A single turn carries every row of the set below to another of its rows. Some are shown first; where does it send the rows asked next?
k495: -117	34	-13	-34	-120	109	94	3	57	75	-35	-251	241	-289	-29	71	28	-451	31	103	-11	80	91	233	-420	-113	-61	149	-195	-56	220	-120	-194	234	49	17	-99	-289	86	48	210	2	-227	294	78	6	56	284	-1	-133	-238	227	-138	383	-46	118	68
k85: -427	-67	276	37	-65	-69	109	-412	-17	8	-52	-43	223	-126	-34	-121	-88	-126	49	216	-72	-4	-9	119	-101	-150	245	289	84	-43	325	-135	-227	71	25	-9	-35	-71	-120	-114	1	-30	33	153	218	0	-233	15	-146	-107	188	249	100	268	-7	34	-21
k592: -327	-98	13	38	-152	41	198	-259	-193	-233	-102	-116	13	-216	161	107	97	-245	37	23	69	-21	-38	-83	193	-320	62	228	-135	-168	177	-111	-261	46	-27	57	-62	39	23	13	77	-12	-12	154	53	237	-172	246	-25	122	10	297	188	337	-104	-93	12
k77: -206	281	99	117	-160	-127	203	52	-26	-47	283	-13	69	-317	-133	-30	19	-92	-75	-91	-175	-29	192	34	-77	-97	200	96	56	-112	292	-108	-272	215	-28	40	-45	-46	-29	-95	223	-326	-22	23	280	144	65	351	-16	-128	113	120	-126	264	18	41	-262
k46: -512	136	22	21	159	-85	230	-285	14	-158	-3	-33	-65	-475	-211	101	-83	-148	51	-38	-59	-112	362	102	-361	-306	77	-16	-70	-138	-25	-56	-99	229	-223	33	110	-100	13	-114	116	-33	-140	160	13	-151	-53	45	-210	-157	-339	130	222	247	-131	33	59
k322: -359	-95	117	-93	61	167	250	-219	-60	-111	-144	-295	274	-97	-21	1	308	-279	161	-22	-81	-39	228	34	-134	-89	56	102	-163	32	200	-54	-315	306	4	44	3	-236	-142	31	222	35	-159	131	165	68	-7	105	51	-148	-266	150	-82	299	-56	123	-165
k628: -204	-56	63	98	-164	33	79	-229	151	-144	-53	-268	24	16	-69	-9	46	-14	-263	-100	-54	-222	64	102	74	-396	277	51	-80	-105	217	-86	-430	274	-213	114	33	-29	-78	-44	186	-66	-110	65	88	-60	-267	-141	-40	-47	-34	81	-143	238	-10	-89	115
k22: -284	62	31	53	-70	-28	271	-33	20	-170	103	-76	-84	-260	-28	151	-195	-167	-158	2	161	-43	171	344	-72	-277	248	275	-268	-235	231	0	-284	166	19	-155	47	-339	-4	-117	204	-274	-264	76	94	-18	-53	-206	-208	-179	41	119	37	464	-29	7	0
k748: -136	122	106	136	-210	-101	177	87	93	-90	141	-83	-39	-219	39	23	-139	-325	-137	-77	-59	51	-125	187	-238	-96	99	-36	-164	-324	238	-19	-271	41	-12	158	20	-115	-70	-42	198	-193	-249	119	193	150	-275	115	96	-4	164	401	-41	273	-137	37	89
k779: -20	-109	40	19	-69	-55	182	-17	-33	-113	120	-191	83	-171	-173	57	-115	-131	187	-17	-16	-81	113	81	-407	-87	410	25	-217	-60	141	-83	-187	195	-100	-88	237	-60	10	-45	148	-1	-117	-29	162	61	-277	113	-98	-40	126	408	-61	378	-132	100	-339
k299: 29	-214	3	178	-136	53	71	-82	133	142	47	-346	-37	-285	-271	148	-44	-108	-52	-83	-311	-23	173	49	-306	-243	345	-14	-206	26	115	85	-297	225	-158	-57	172	-163	67	14	108	-79	-199	-65	90	-17	-84	163	-159	53	-65	40	-56	396	-96	66	-59
k791: -387	150	111	68	-116	-136	143	-125	-235	130	-50	-144	60	-454	-26	190	-17	-63	57	-39	-97	49	11	-16	69	-96	-12	-91	-137	-234	225	-58	-243	310	115	-6	-88	-38	-43	-142	188	16	-52	380	130	-75	-264	24	-26	-74	60	315	172	186	-289	115	214
k821: -368	-219	59	27	-124	-35	137	-244	-52	-38	-3	-151	89	-490	-76	136	40	-145	-70	119	-52	210	122	178	-62	-291	257	9	-211	-41	182	-19	-207	-26	-181	3	-295	-115	44	108	90	-90	-172	299	139	67	-118	152	-215	-101	-59	-87	129	363	-120	-56	316
k16: -276	-122	55	148	-103	-18	158	-92	-59	-90	40	-188	92	-183	-111	62	21	-143	-98	27	-90	-255	437	116	-37	98	86	-7	-130	-85	119	-45	-260	-42	-152	25	-302	-117	42	192	243	-178	-174	103	107	55	-90	126	31	-59	-82	362	-167	312	-414	-6	145
k842: -258	117	30	137	-108	-60	194	65	-8	-87	201	-153	30	-250	-166	-102	-191	-60	-206	-137	-104	-33	351	129	-165	-367	97	96	-58	-39	169	-119	-278	321	-90	26	-59	246	125	-19	173	-199	-219	157	155	52	-5	173	-127	-83	81	-45	-129	333	204	8	-9
k136: -131	-19	65	137	-66	-83	102	-360	-34	32	95	-214	76	-88	-281	42	-33	-134	77	0	-80	-124	115	80	-59	-384	239	-79	-93	-81	115	-118	-224	398	-127	-133	31	-270	158	-160	72	210	-165	1	202	94	-211	187	-373	-41	-44	29	62	178	214	65	9
k176: -349	77	4	90	-16	164	381	-144	-153	-48	-232	-291	-162	-49	-132	345	-269	2	-28	9	-171	6	112	177	50	-179	27	97	-236	-79	110	-80	-129	246	-277	-14	-57	-66	36	-4	125	-263	-278	81	17	-10	-38	-138	-83	-47	-66	247	-28	298	-149	-45	121
k789: -262	-16	-26	34	-42	65	166	-62	10	-27	-171	-147	114	-314	76	41	47	-168	-92	54	-28	46	-106	73	-153	-228	-91	-42	-107	-52	127	-68	-200	438	12	-45	129	-256	-11	-26	306	228	-251	93	82	38	-112	63	102	-45	-258	297	-42	198	246	42	38
k832: -138	123	-28	34	-166	-32	205	-91	-53	60	7	-40	113	-270	-136	87	-111	-285	77	-132	-114	103	48	190	-356	-46	27	114	-185	-92	134	-93	50	305	-89	160	121	-78	167	-201	9	23	-286	51	255	-45	-220	336	-148	-80	178	184	211	219	-161	277	-114
k588: -355	182	87	137	-35	-27	214	110	-179	-10	83	-136	-50	-203	-210	54	-85	-24	-102	-85	-125	-60	327	-107	10	-140	139	-188	6	-46	94	-213	-264	368	-200	4	-267	108	25	36	60	-93	-132	95	97	173	20	306	-17	0	29	202	-147	235	-3	-24	-109
k846: -251	-250	41	73	-275	74	105	-121	12	142	-101	-214	-19	-283	66	-20	-117	-201	-233	-6	-73	-117	80	57	-23	-239	-197	142	-15	-85	174	-119	-289	109	85	-110	-162	-85	-75	-134	120	-147	-116	232	217	53	-132	166	-219	-39	7	373	310	417	12	-20	216
k847: -327	-49	-20	-205	-106	0	98	-96	-10	-12	-24	-194	120	-305	-143	35	71	-315	95	-114	-101	-128	-12	-64	-48	-286	9	231	-150	-199	123	-63	-251	-3	-87	72	-165	-130	39	-63	299	-174	246	242	279	-140	-140	80	-164	-91	33	243	105	439	-159	-103	108
k268: -415	131	-41	161	-119	-83	72	-116	66	-88	296	-20	353	-139	-264	90	-18	-100	1	1	134	17	121	194	-188	-75	61	136	-186	58	254	-191	-5	209	-326	-137	85	-279	117	-13	-139	-192	-109	207	256	-54	-109	91	-102	-45	-81	282	270	327	-128	-67	91
k377: -327	230	35	108	-28	29	363	-197	48	-75	131	-136	87	29	-114	225	-47	-102	-111	135	-127	106	14	36	44	-69	126	108	-119	-110	137	-78	-216	208	-58	-117	-234	-496	-27	-147	295	-247	-161	7	139	46	-63	138	-98	-63	113	374	26	406	-342	-10	-101
k514: -293	270	30	109	60	-74	131	-309	164	-167	115	-150	109	-281	-44	64	97	-49	-91	169	95	166	82	136	-155	-247	289	200	86	-187	156	-97	-314	194	-206	-104	268	-157	143	-64	113	-31	-261	315	200	-57	125	259	-232	-4	-120	205	279	242	-142	107	-105
k677: -25	-118	-29	232	-149	28	180	-111	-106	-103	200	-280	-3	-286	-144	127	-19	-89	-95	-35	-188	-83	298	-35	-60	-38	139	-146	-108	-15	61	-46	-101	381	140	-99	234	-132	135	38	202	59	-221	86	-97	-18	-213	243	-104	-27	25	293	-43	396	-330	105	-108
k154: -296	187	96	190	-23	-44	259	-349	11	20	51	-233	80	-228	-64	184	-118	-141	267	13	-114	115	223	72	-231	-70	-118	-196	134	-67	121	-56	-198	290	-249	-46	100	-257	-157	-104	-39	-251	-196	356	166	76	-16	205	-274	-37	-75	412	122	234	-90	83	28
k96: -486	158	74	138	-60	-83	122	-32	-2	-8	171	-160	87	-229	-78	170	-42	-190	-71	-70	-78	93	132	79	-73	-110	95	-26	-248	-104	115	-151	-275	96	-195	-279	269	-157	118	-31	34	-106	-204	-22	171	52	-126	9	-246	-71	-174	103	423	4	32	-30	257
k336: -238	-54	97	-14	-128	-19	75	-143	-214	-49	16	-242	-59	-364	-191	164	134	-94	171	40	-96	-78	548	152	-4	19	184	-23	-117	-9	146	-48	-78	256	-20	-6	92	-277	144	206	128	92	-166	119	327	6	159	206	-195	-15	32	117	176	258	-196	54	-51
k249: -509	241	213	10	-125	232	-4	-231	-36	-245	274	-163	-3	-48	-213	217	33	-115	100	79	-122	-70	281	-90	-71	-126	37	64	-135	-49	243	-98	-42	300	-101	-86	209	-128	-64	-80	-16	-140	-119	160	163	29	-110	53	-130	-58	-56	200	277	136	-201	122	223

k677 turns into -> k299
k322 turns into -> k789
Now find these:
k268 turns into -> k249
k377 turns into -> k176
k821 turns into -> k85
k154 turns into -> k46
k846 turns into -> k847
k336 turns into -> k136
k748 turns into -> k16
k77 turns into -> k588

